In the data rows, the value 128 means zero.
Some points, one per row:
[112 106 193 107 194 105 107 112]
[114 107 104 103 112 105 148 158]
[112 86 105 105 111 111 242 113]
[113 112 104 123 108 111 151 118]
[115 107 104 110 255 104 102 255]
[117 93 108 105 108 104 75 113]
[112 104 118 103 109 218 232 111]
[202 109 239 103 114 105 107 112]
[115 114 105 150 113 106 194 111]
[112 108 120 111 128 105 107 117]
[111 105 103 109 113 106 124 117]
[113 130 107 222 110 218 103 112]
[205 106 106 104 183 107 103 111]
[114 173 113 103 112 108 253 111]
[239 105 111 107 107 105 106 216]
[121 105 106 220 110 251 103 115]
[112 130 91 105 117 108 105 113]
[114 186 107 109 118 108 170 120]
Here are 10 more points, each followed by its number:
[205 104 111 103 111 104 105 251] 0
[198 112 104 107 116 105 121 230] 1
[112 104 104 202 111 210 102 116] 2
[113 104 108 255 108 255 102 114] 3
[136 105 111 160 112 171 103 113] 4
[113 110 112 195 109 196 104 115] 5
[112 105 110 105 204 104 104 237] 6
[119 106 104 148 110 171 103 116] 7
[112 147 169 105 108 105 105 111] 8
[112 109 165 103 153 106 106 114] 9
Which two of these numbered points are nearest to each point below, ignoring the 2 directions in which the first points spread most? Their numbers follow each, nearest first.
[250 109 106 104 108 104 104 255] > 0 1
[112 119 106 105 121 108 95 115] > 7 4
[115 113 105 141 110 107 147 112] > 5 2
[114 109 103 104 170 107 102 168] > 2 7
[115 107 103 206 118 132 108 112] > 5 2
[113 106 108 109 255 107 103 255] > 6 3
[114 108 163 109 180 105 108 113] > 9 5
[186 104 114 105 110 108 103 196] > 1 0
[112 155 169 105 108 112 105 110] > 8 9
[113 110 112 106 117 106 102 117] > 7 4
[144 196 183 104 111 105 102 110] > 8 9
[112 106 143 103 113 104 121 152] > 5 7
[112 106 107 105 197 106 117 211] > 6 3
[119 114 112 119 111 168 194 121] > 2 4
[119 106 105 103 210 107 102 218] > 6 3
[113 207 184 107 109 108 103 114] > 8 9
[114 105 109 104 190 107 105 214] > 6 2
[112 104 104 139 107 148 104 112] > 7 4
[114 199 164 104 109 110 106 111] > 8 9
[112 104 104 132 113 134 103 110] > 7 4
[121 106 170 106 179 114 112 112] > 9 5
[112 196 182 105 107 109 103 110] > 8 9
[113 236 203 107 110 104 105 111] > 8 9
[114 152 107 103 113 106 185 112] > 5 4
[212 189 107 106 110 105 102 125] > 4 7
[113 106 109 175 117 134 103 114] > 5 2
